Rows are one point carried round by a steady rotation, each followed by how many steps it has turned.
The counts run from 0 to 1074.
92  96  85  56  115  106  100  110  88  102  124  94  112  104  86  89  114  134  110  113  80  90  88  92  105  132  87  67  122  86  94  84  96  106  80  105  76  109  110  94  98  100  85  118  80  73  100  93  102  121  93  90  109  105  126  122  105  98  105  106  104 -> 962
90  92  115  101  81  102  117  97  83  67  95  67  105  109  109  114  102  109  106  104  122  101  93  101  94  95  101  88  118  127  105  95  86  87  115  91  135  107  124  98  79  74  86  100  120  57  79  123  108  94  111  117  101  103  92  103  91  95  98  108  123 -> 247
89  100  72  63  94  102  109  104  98  111  113  97  127  99  93  98  98  144  119  106  94  78  83  83  104  128  92  78  116  101  99  87  94  95  88  92  78  102  109  88  115  91  85  107  80  75  93  89  115  124  89  85  105  107  127  118  106  94  116  112  88 -> 961
114  100  117  125  98  114  73  64  99  103  90  110  95  86  127  109  78  82  98  109  114  101  99  99  87  102  105  107  64  102  107  112  71  99  118  134  112  99  85  94  118  92  121  81  105  98  94  100  122  86  96  105  107  108  97  69  76  117  91  88  83 -> 222
119  115  96  90  99  122  83  95  82  106  117  67  101  113  96  80  92  112  118  95  87  113  109  115  93  104  77  100  97  75  82  79  96  81  89  128  101  113  105  90  88  115  104  126  100  92  74  108  76  123  66  86  117  83  108  89  78  107  95  82  71 -> 623
70  110  95  95  103  81  76  82  116  109  67  99  94  81  101  109  105  98  79  95  109  75  82  94  105  107  99  95  93  99  126  97  128  111  133  80  72  110  83  78  107  128  93  72  95  102  102  101  101  97  103  106  106  111  102  135  92  101  90  79  80 -> 101
91  90  107  81  110  112  89  109  107  100  71  90  118  86  91  96  132  109  89  99  101  67  107  87  86  109  85  62  115  114  122  116  87  90  118  102  68  106  100  87  120  113  101  86  101  68  115  113  76  102  106  106  122  96  99  103  79  94  94  102  109 -> 574
77  67  83  92  103  108  60  89  102  101  104  105  85  95  118  111  82  97  88  96  112  93  95  134  105  85  125  99  77  87  118  96  104  112  101  115  118  81  78  82  113  102  100  94  95  100  102  108  97  121  93  82  119  110  114  97  75  134  78  92  91 -> 134
135  116  102  113  100  133  108  128  100  102  93  92  91  124  88  75  110  102  102  88  93  113  106  113  101  87  73  95  113  80  102  98  103  80  70  86  93  105  113  129  104  111  101  89  86  110  74  115  77  108  101  105  96  104  107  103  103  79  147  88  81 -> 328
126  115  109  123  88  90  103  109  98  108  84  87  96  86  83  101  96  94  113  112  140  102  79  93  94  79  83  98  117  125  87  90  114  96  130  76  98  121  106  82  79  85  71  87  94  83  87  104  74  77  100  106  112  87  109  98  106  74  112  93  95 -> 882
112  110  105  109  100  106  134  114  91  96  95  68  119  103  112  112  95  113  122  94  121  106  73  83  103  94  99  87  115  123  115  99  124  101  101  85  116  110  100  91  103  84  95  101  96  98  66  107  111  80  111  134  101  118  113  121  110  90  121  126  92 -> 580
94  61  96  91  105  115  116  105  88  89  110  81  91  97  79  90  125  121  127  118  112  108  88  108  100  120  100  76  150  94  96  72  103  100  109  103  91  113  113  111  81  93  70  96  82  85  101  114  84  102  126  110  105  111  104  120  106  90  110  108  118 -> 32
79  80  143  95  93  92  87  62  106  104  82  83  118  82  106  122  102  84  92  90  118  123  102  90  78  98  106  106  89  88  109  84  107  107  111  132  118  98  90  86  114  126  119  91  122  96  119  103  108  103  104  90  94  105  79  96  75  117  76  78  99 -> 648
85  83  74  78  93  98  104  122  78  103  106  109  121  105  71  77  115  129  126  103  98  67  98  105  104  97  90  100  105  104  97  67  107  84  105  100  107  112  86  82  108  103  80  121  107  83  84  104  89  145  99  117  120  87  95  103  93  100  98  85  97 -> 535
115  119  103  102  113  96  103  118  81  111  88  81  101  90  97  81  109  83  108  104  110  84  84  104  86  81  93  86  104  110  97  86  129  99  116  92  96  118  93  84  74  94  82  95  103  88  89  101  77  67  102  140  128  86  128  102  114  92  99  98  114 -> 1007
123  99  111  106  85  96  114  85  71  109  82  72  101  112  80  70  107  86  121  80  114  119  92  101  95  97  93  102  96  105  101  66  107  94  127  96  101  129  95  116  98  113  112  94  103  110  82  124  110  74  119  125  113  102  96  95  100  110  121  92  88 -> 494
126  112  110  85  134  89  100  93  98  145  110  101  129  90  103  73  102  83  113  102  88  109  91  79  106  124  76  112  88  84  83  83  115  109  85  104  88  112  94  92  132  97  120  115  85  116  81  82  108  95  106  121  100  86  121  90  105  81  119  76  95 -> 656
97  99  111  107  93  77  86  77  78  118  77  112  96  90  90  86  115  84  97  106  89  77  115  96  95  106  84  112  83  110  100  72  102  84  126  124  107  126  94  83  104  111  105  96  118  91  68  120  120  105  102  134  101  99  82  91  91  122  103  57  86 -> 952
99  85  99  97  118  137  93  106  106  130  102  122  97  89  104  99  96  122  107  115  98  84  108  76  92  102  98  91  82  101  97  114  86  80  90  111  76  83  75  101  130  87  116  82  57  103  110  95  86  112  101  105  102  110  129  66  92  107  110  103  85 -> 56
130  107  87  104  77  104  94  110  99  79  115  91  120  104  86  82  96  92  112  109  115  124  97  117  69  84  75  105  105  79  84  76  64  82  101  81  124  99  103  118  108  87  109  111  93  89  101  92  71  114  97  72  98  90  112  81  79  77  112  94  114 -> 206
87  97  95  81  93  89  94  107  74  119  93  82  132  98  64  83  104  88  113  102  116  101  81  105  84  81  89  93  107  103  91  83  110  106  108  108  121  112  89  73  112  99  101  106  125  68  89  108  106  101  77  107  137  60  108  97  84  100  107  87  103 -> 409
129  120  102  80  77  110  132  107  104  89  82  102  100  95  106  104  105  116  106  97  103  107  97  83  82  110  98  85  103  120  104  93  79  89  78  84  87  103  119  117  83  89  97  92  101  92  112  76  121  95  109  98  84  121  129  70  127  95  140  104  92 -> 418
125  118  100  99  90  124  108  112  88  78  103  104  110  102  120  101  119  134  107  110  84  64  116  85  82  117  84  61  105  114  108  102  70  65  105  104  90  119  101  107  100  104  91  105  89  79  90  110  103  109  100  123  93  126  95  97  99  111  107  126  98 -> 876
124  111  90  105  103  97  96  127  94  103  98  96  90  114  116  89  113  105  116  114  92  75  137  108  101  100  81  81  96  108  113  95  84  68  85  84  90  107  124  110  97  93  73  85  111  74  93  107  77  106  120  121  104  113  107  78  105  81  120  81  102 -> 753
58  103  90  110  120  105  82  93  111  120  98  89  99  108  79  95  86  112  118  93  104  97  70  98  107  87  92  119  98  77  105  98  138  117  104  78  97  108  84  83  107  124  113  84  88  107  94  115  90  120  100  118  101  94  93  131  93  77  95  74  72 -> 103
87  81  116  116  111  135  93  109  126  86  86  119  84  95  104  119  101  96  101  105  114  113  126  96  109  95  110  95  110  100  115  120  99  101  90  97  111  97  102  111  104  103  113  75  91  133  100  104  93  142  121  103  84  134  71  97  102  72  116  92  93 -> 816
117  97  90  89  97  103  123  113  97  102  70  103  110  104  93  89  116  113  119  102  93  79  108  100  106  118  86  94  134  109  124  92  96  83  71  109  89  109  118  103  106  110  82  95  123  90  77  98  129  105  112  129  92  109  91  100  110  84  142  73  78 -> 325
118  77  95  94  93  112  85  95  108  85  93  112  75  84  95  82  120  95  82  103  108  94  118  131  86  103  87  88  95  68  108  88  73  88  88  112  93  92  111  113  100  119  75  106  103  100  135  89  66  111  110  75  99  107  100  77  80  106  93  81  106 -> 297
91  111  96  91  85  84  75  106  102  118  77  103  101  96  112  97  111  100  87  96  87  63  122  105  106  87  92  99  88  97  128  81  121  91  108  107  81  113  95  88  112  145  86  88  116  103  90  120  104  117  95  107  100  121  94  112  92  129  107  71  67 -> 954
84  81  125  102  114  133  82  112  109  111  99  90  112  103  98  116  109  105  106  105  118  115  111  81  94  80  86  101  111  99  102  104  108  85  106  99  98  84  90  89  132  93  124  86  75  90  96  129  57  137  103  92  97  98  94  88  76  75  96  99  99 -> 483
91  128  99  74  101  100  90  116  83  117  92  107  117  97  109  99  106  116  92  77  86  83  102  86  103  90  95  109  75  114  86  72  132  98  116  89  99  116  75  80  89  106  124  125  90  115  82  101  94  145  87  114  103  92  109  93  101  100  95  84  116 -> 442
106  106  134  123  112  96  77  89  106  98  98  114  78  89  99  104  85  69  84  116  127  110  109  77  114  86  77  101  74  112  84  128  105  110  118  93  107  113  117  80  98  64  117  110  87  109  104  96  79  104  92  93  105  98  103  69  106  78  89  94  128 -> 516
76  125  83  69  96  107  98  103  98  129  90  79  130  99  117  122  85  128  116  80  107  90  104  78  96  87  109  102  77  134  109  90  117  90  98  94  98  100  86  69  115  98  110  89  99  85  97  100  106  119  92  108  114  99  125  83  94  106  97  89  81 -> 318
78  70  88  95  112  125  84  106  112  84  103  107  106  102  112  104  96  123  98  97  110  76  105  112  108  96  104  109  79  90  112  112  100  96  79  104  124  79  92  88  125  94  98  122  104  96  89  97  77  157  99  97  93  98  91  94  67  76  73  81  109 -> 901
87  90  95  74  108  94  113  123  93  100  101  104  93  109  84  89  115  111  95  100  91  97  74  111  97  90  93  98  112  79  94  86  116  111  53  71  114  94  111  96  72  101  81  104  106  86  108  78  92  114  113  116  96  93  126  104  119  73  121  69  118 -> 505
90  93  85  77  86  119  108  89  99  105  94  77  87  112  91  92  97  119  120  87  108  109  87  124  87  100  109  81  116  79  127  82  88  96  71  103  90  95  114  108  94  129  82  77  121  75  123  99  112  88  106  93  111  105  109  103  94  109  118  84  59 -> 924
109  105  120  78  101  92  92  99  88  105  95  87  142  98  92  84  118  91  104  91  105  93  117  75  77  110  77  98  80  104  92  91  70  87  130  82  94  105  101  107  137  99  138  112  95  91  115  103  87  112  112  102  96  88  91  74  75  87  91  94  126 -> 571
86  110  95  82  89  101  98  101  95  92  84  97  100  106  115  122  93  89  105  113  93  117  110  125  87  92  114  98  133  115  105  84  85  96  83  109  128  99  112  96  75  93  93  69  111  70  85  108  138  113  97  94  100  108  119  90  101  90  132  67  107 -> 1015
86  91  100  102  87  106  99  107  115  81  73  138  89  76  79  123  102  105  91  126  114  88  100  94  96  100  97  85  120  120  100  119  74  103  82  102  104  94  116  89  93  77  87  81  107  74  107  82  121  123  83  89  94  106  111  86  112  80  126  91  102 -> 85
91  85  106  107  82  99  89  104  119  70  91  122  88  110  96  112  98  102  72  101  113  87  105  116  104  80  87  103  88  78  128  119  80  101  68  86  130  81  115  105  121  111  94  104  127  100  112  91  96  133  100  81  81  114  74  103  90  88  108  80  88 -> 174
87  73  116  111  126  100  110  74  99  96  127  102  109  95  100  97  89  100  111  116  119  103  73  74  94  114  112  92  81  89  96  115  82  119  104  90  120  94  88  110  132  73  122  97  82  107  117  86  120  78  133  116  90  125  99  99  98  95  87  121  106 -> 307
122  84  98  100  100  93  100  109  89  91  127  111  95  109  88  78  95  94  102  114  118  101  88  99  92  88  83  114  66  90  83  97  75  89  79  76  132  86  112  116  109  63  100  117  97  95  112  77  81  100  113  101  97  98  124  65  103  82  105  97  123 -> 934
68  76  113  80  110  99  98  96  106  86  79  111  101  93  101  109  121  103  85  103  94  90  98  126  97  93  116  105  105  93  106  84  109  107  78  115  127  87  100  76  73  99  89  101  132  83  105  87  112  125  108  126  103  94  93  96  87  86  93  62  132 -> 47
